In the data rows, the value 128 means zero.
Here are some points, one per row:
[102 109 107 107 150 103 106 106 111 139 193 180  99 106 105 102 106 107
 102 110 104 151 190 131 136 101 110 148 152 135 108 140 107 156 103 106
 110 173 104 159 106 102 103 175 104 101 101 100 156 112 111 108 108 110
 103 178 104 104 106 104 103 101 105]
[165 112 181 151 236 166 221 101 196 103 106 178 100 109 219 102 105 105
 102 105 102 126 100 105 102 172 111 103 100 108 198 111 107 102 106 108
 109 165 105 102 107 103 101 107 222 105 156  94  99 110 108 108 223 107
 102 107 163 102 204 183 103 104 101]
[204 106 104 103 108 103 105 104 109 104 106 109 100 107 104 101 105 252
 103 108 101  98 210 255 232 101 109 174 103 217 110 255 103 104 197 109
 110 108 255 109 106 102 174 107 103 229 101 174 111 111 108 109 107 201
 196 205 104 180 104 209 106 102  98]
[102 107 105 106 108 103 107  99 110 190 106 107  99 166 106 105 191 104
 160 147 209 182  98 103 107 100 196 105 191 108 143 110 165 202 105 107
 162 115 100 142 106 188 106 107 103 103 102 139 102 110 102 226 107 118
 112 110 105  99 102 102 104 163 104]
[175 111 100 161 162 167 108 115 109  99 109 106 167 105 211 104 103 106
 102 164 102  94  97 105 161 213 110 105 113 108 107 109 104 102 102 194
 109 145 109 147 108 103 103 197 103  99 198 105 125 110 110 107 107  94
 103 103 226 113 100 163 190 107 148]
[103 106 101 105 108 104 106 101 111 198 148 107 102 135 104 100 192 104
 148 106 212 180 108 104 111 104 164 104 194 108  98 106 130 215 104 153
 110  99  98 106 134 156 103 108 102 103 101 158 125 111 108 214 107 115
 111  99 105 114 102 105 103 129  98]
[180 109 107 105 194 104 105 102 110  99 107 107 100 111 102 103 105 220
 103 108 100 110 204 198 211 101 110 195 100 204 113 224 106 102 188 108
 111 181 193  95 106 102 104 110 103 177 100 161  96 111 110 107 107 167
 152 172 104 107  98 178 106 110 103]
[103 111 107 100 105 104 106 115 108 205 107 107  98 110 107  99 212 106
 179 104 210 143 106 160 104 104 109 104 216 150 103 108 105 189 100 194
 111 112 178 100 178 145 105 108 102 173 101 222 109 111 104 205 107 160
 159 109 103 125  98 102 105 100  98]
[202 255 110 105 194 103 104 244 112 105 107 106 179 106 104 222 102 214
 101 107 101  93 103 104 179 180 110 104 102 108 111 186 108 103 255 109
 109 100 185  96 106 102 211 109 195 105 101 106 127 110 109 108 106 192
 112 100 103 112 226 172 103 104 196]
[103 106 249 161 107 164 255 117 255 108 109 108 155 109 104 104 104 105
 103 109 190  97 105 105 101 255 110 105 112 108 238 108 105 103 106 108
 110 191 100 113 107 102 104 107 241  94 155 109 101 111 110 108 243 181
 106 209 196 120 174 210 103 101 103]
[103 107 107 228 110 152 201 109 111 103 108 108 163 154 166 102 104 107
 101 104 102 109  97 105 100 103 159 105 103 177  97 108 182 102 102 105
 109 177 105 105 107 102 103 188 102 157 228  96 198 111 255 108 107 118
 226 110 104 255 100 101 189 107 105]
[185 109 212 101 153 105 179 109 174 102 165 195 100 106 206 100 105 107
 102 107 105  99  96 103 170 101 110 104 111 160 100 186 105 105 106 109
 111  98 100 105 106 102 100 109 159 100 175 107 195 112 107 108 207 114
 100 189 103 126 149 195 104 105 100]
[103 113 152 104 104 168 109 107 111 164 210 212  99 108 157  99 107 105
 100 101 102 208 159 105 149 103 111 104 144 109 103 107 106 173 104 108
 110 111 104 136 106 101 103 178 102 103 151 107 202 110 109 108 173 103
 109 185 103 115 104 102 144 105  99]
[157 112 107  99 109 102 106 113 110 104 112 107 242 162 174 221 159 107
 100 199 102  90 100 105 102 236 110 170 107 109 109 108 110 102 104 201
 109 108 104 148 106 103 157 109 104  97 149  93 108 110 163 107 107 127
 102 103 207 118 104 105 163 157 201]
[157 111 108 198 182 104 180 103 112 105 110 106 168 106 104 102 104 108
 103 103 101 116 173 105 102 103 111 104 105 204 107 110 176 103 102 108
 110 197 102 101 108 101 101 205 102 178 196 166 207 111 255 108 107 117
 239  99 105 255 102 104 157 105  97]
[104 255 106 104 107 103 106 241 144 102 108 109 160 103 106 137 184 107
 143 108 222 106 102 105 108 163 243 104 140 108 187 108 105 102 101 107
 196  99 102 111 106 179 101 108 226 106 102 147  98 110 108 108 105 153
  95  96 104 107 177 104 104 101 103]
[103 236 106 105 106 101 105 255 115 102 105 107 186 189 102 196 103 109
 217 214 101  93 101 105 106 100 110 103 100 108 104 107 176 101 195 106
 255 101  95  94 214 228 245 108 169 107 101  95 105 236 107 107 107 118
 101 109 103 111 197 104 103 197 232]
[103 107 108  99 107 126 104 108 135 202 159 141  99 107 103  99 177 111
 100 103 221 204 102 104 104 102 173 103 203 108 124 108 108 213 104 133
 109 117 110  97 106 153 100 107 103 102 100 159 147 111 106 199 106 105
  90 115 104 104 102 107 103 133 104]
[103 108 102 103 108 103 107 113 111 108 108 107 101 147 104 149 105 193
 148 167 101 106 189 158 106 103 110 225  85 110  96 106 103 104 170 144
 110 118 170  96 178 103 141 109 102 169 101 170  95 111 108 110 106 174
 154 106 104 120 101 105 104 104 143]
[103 113 163 184 108 171 108 175 113 100 106 107  98 200 104 219 103 109
 102 103 100  85 102 105 102 103 213 105 103 108 218 108 199 104 105 107
 213 107 105 207 105 175 104 108 174 100 101 103 116 110 168 108 109 115
 115 113 168  99 224 103 179 184 101]
[104 112 113 107 128 159 105  96 108 100 169 160 100 103 126 101 103 103
 101 106 101 153 161 105 111 101 110 138 113 107 102 108 109 144 105 108
 109 146  93 185 107 102 102 148 104 105 101 108 135 111 133 107 127 105
  97 132 146  98 101 103 139 107 102]
[101 111 107 107 109 103 105 103 114 234 155 107 100 109 105  97 222 105
 181 103 214 176 104 167 109 103 110 106 219 108 104 109 105 235 103 178
 111 106 161 113 177 160 102 146 103 161 102 229 101 109 108 230 109 119
 149 109 104 113  96 102 104 107 108]
[176 111 103 102 106 104 104 104 109 100 109 106 233 109 101 207 190 168
 180 252 102 106 102 103 174 224 109 236 113 108 105 110 106 101 186 254
 109 107 104 105 107 102 205 108 102 181 102  96 101 188 110 108 107 117
 167  94 103 113 103 167 103 104 233]
[102 111 201 194 106 209 156 112 111 104 148 159 100 106 173 101 104 108
 104 102 101 168 112 105 102 103 109 105 107 109 176 106 105 103 102 106
 109 108 101 206 106 104  99 107 103 111 176 109 143 140 137 108 176 119
 107 106 181 103  96 106 209 159 100]
[103 212 106 102 108 103 106 232 110  98 111 105 163 190 105 164 103 104
 208 198 102 111  97 105 107 102 109 104 103 107 104 107 193 103 171 108
 253  97 162 100 222 229 233 109 103 106 102 107 110 247 105 108 106 104
 112  98 103 118 160 104 103 229 227]
[103 103 107 108 108 103 107 111 105 156 109 108 102 107 106 104 104 176
 173 105 103 101 170 244 110 102 112 184  97 107 103 110 171 103 173 110
 108 102 226 105 228 157 201 109 103 226 102 169 104 244 109 108 107 114
 183 108 105 117 101 100 105 170 183]
[103 109 106 148 110 155 105 108 111 106 108 108  99 226 104 166 103 106
 142 159 101 110  99 105 103 103 110 157  99 108 132 108 199 132 102 108
 110 121 104 240 147 103 100 107 104 104 101  90 101 110 165 158 108 117
 105 118 155 112 103 108 154 168 120]
[102 112 224 212 109 214 186 106 143 105 106 156  99 108 197 106 103 105
 104 106 102 141 107 105 108 100 146 105  99 109 211 108 107 103 102 107
 110 126 111 186 107 104 102 108 167 102 205  99 101 111 103 108 206 121
 102  96 194 109 170 101 213 150  98]
[156 111 106 104 164 104 105 103 109 169 208 191 100 106 105 102 104 153
 102 106 100 157 215 203 196 101 109 103 178 195  99 222 105 103 106 108
 110 178 109 104 107 101 100 206 104 109 101  92 196 111 105 108 107 107
 105 234 103 110 107 164 105 101 103]
Along one direction, these points spread out more than along any other. Take the direction at right angles to it along which they spread out most. Go by this last direction. For each point below, how far along it does it lie, from 0 to 99? The average is 50, and the first point in the table lies past the average. One standard deviation of the points above along it is 16.
[103 106 101 105 108 104 106 101 111 198 148 107 102 135 104 100 192 104
 148 106 212 180 108 104 111 104 164 104 194 108  98 106 130 215 104 153
 110  99  98 106 134 156 103 108 102 103 101 158 125 111 108 214 107 115
 111  99 105 114 102 105 103 129  98] -> 67
[176 111 103 102 106 104 104 104 109 100 109 106 233 109 101 207 190 168
 180 252 102 106 102 103 174 224 109 236 113 108 105 110 106 101 186 254
 109 107 104 105 107 102 205 108 102 181 102  96 101 188 110 108 107 117
 167  94 103 113 103 167 103 104 233] -> 45
[103 212 106 102 108 103 106 232 110  98 111 105 163 190 105 164 103 104
 208 198 102 111  97 105 107 102 109 104 103 107 104 107 193 103 171 108
 253  97 162 100 222 229 233 109 103 106 102 107 110 247 105 108 106 104
 112  98 103 118 160 104 103 229 227] -> 31
[102 111 201 194 106 209 156 112 111 104 148 159 100 106 173 101 104 108
 104 102 101 168 112 105 102 103 109 105 107 109 176 106 105 103 102 106
 109 108 101 206 106 104  99 107 103 111 176 109 143 140 137 108 176 119
 107 106 181 103  96 106 209 159 100] -> 39
[102 109 107 107 150 103 106 106 111 139 193 180  99 106 105 102 106 107
 102 110 104 151 190 131 136 101 110 148 152 135 108 140 107 156 103 106
 110 173 104 159 106 102 103 175 104 101 101 100 156 112 111 108 108 110
 103 178 104 104 106 104 103 101 105] -> 62
[102 112 224 212 109 214 186 106 143 105 106 156  99 108 197 106 103 105
 104 106 102 141 107 105 108 100 146 105  99 109 211 108 107 103 102 107
 110 126 111 186 107 104 102 108 167 102 205  99 101 111 103 108 206 121
 102  96 194 109 170 101 213 150  98] -> 31
[104 255 106 104 107 103 106 241 144 102 108 109 160 103 106 137 184 107
 143 108 222 106 102 105 108 163 243 104 140 108 187 108 105 102 101 107
 196  99 102 111 106 179 101 108 226 106 102 147  98 110 108 108 105 153
  95  96 104 107 177 104 104 101 103] -> 37
[103 111 107 100 105 104 106 115 108 205 107 107  98 110 107  99 212 106
 179 104 210 143 106 160 104 104 109 104 216 150 103 108 105 189 100 194
 111 112 178 100 178 145 105 108 102 173 101 222 109 111 104 205 107 160
 159 109 103 125  98 102 105 100  98] -> 74
[202 255 110 105 194 103 104 244 112 105 107 106 179 106 104 222 102 214
 101 107 101  93 103 104 179 180 110 104 102 108 111 186 108 103 255 109
 109 100 185  96 106 102 211 109 195 105 101 106 127 110 109 108 106 192
 112 100 103 112 226 172 103 104 196] -> 36
[156 111 106 104 164 104 105 103 109 169 208 191 100 106 105 102 104 153
 102 106 100 157 215 203 196 101 109 103 178 195  99 222 105 103 106 108
 110 178 109 104 107 101 100 206 104 109 101  92 196 111 105 108 107 107
 105 234 103 110 107 164 105 101 103] -> 70
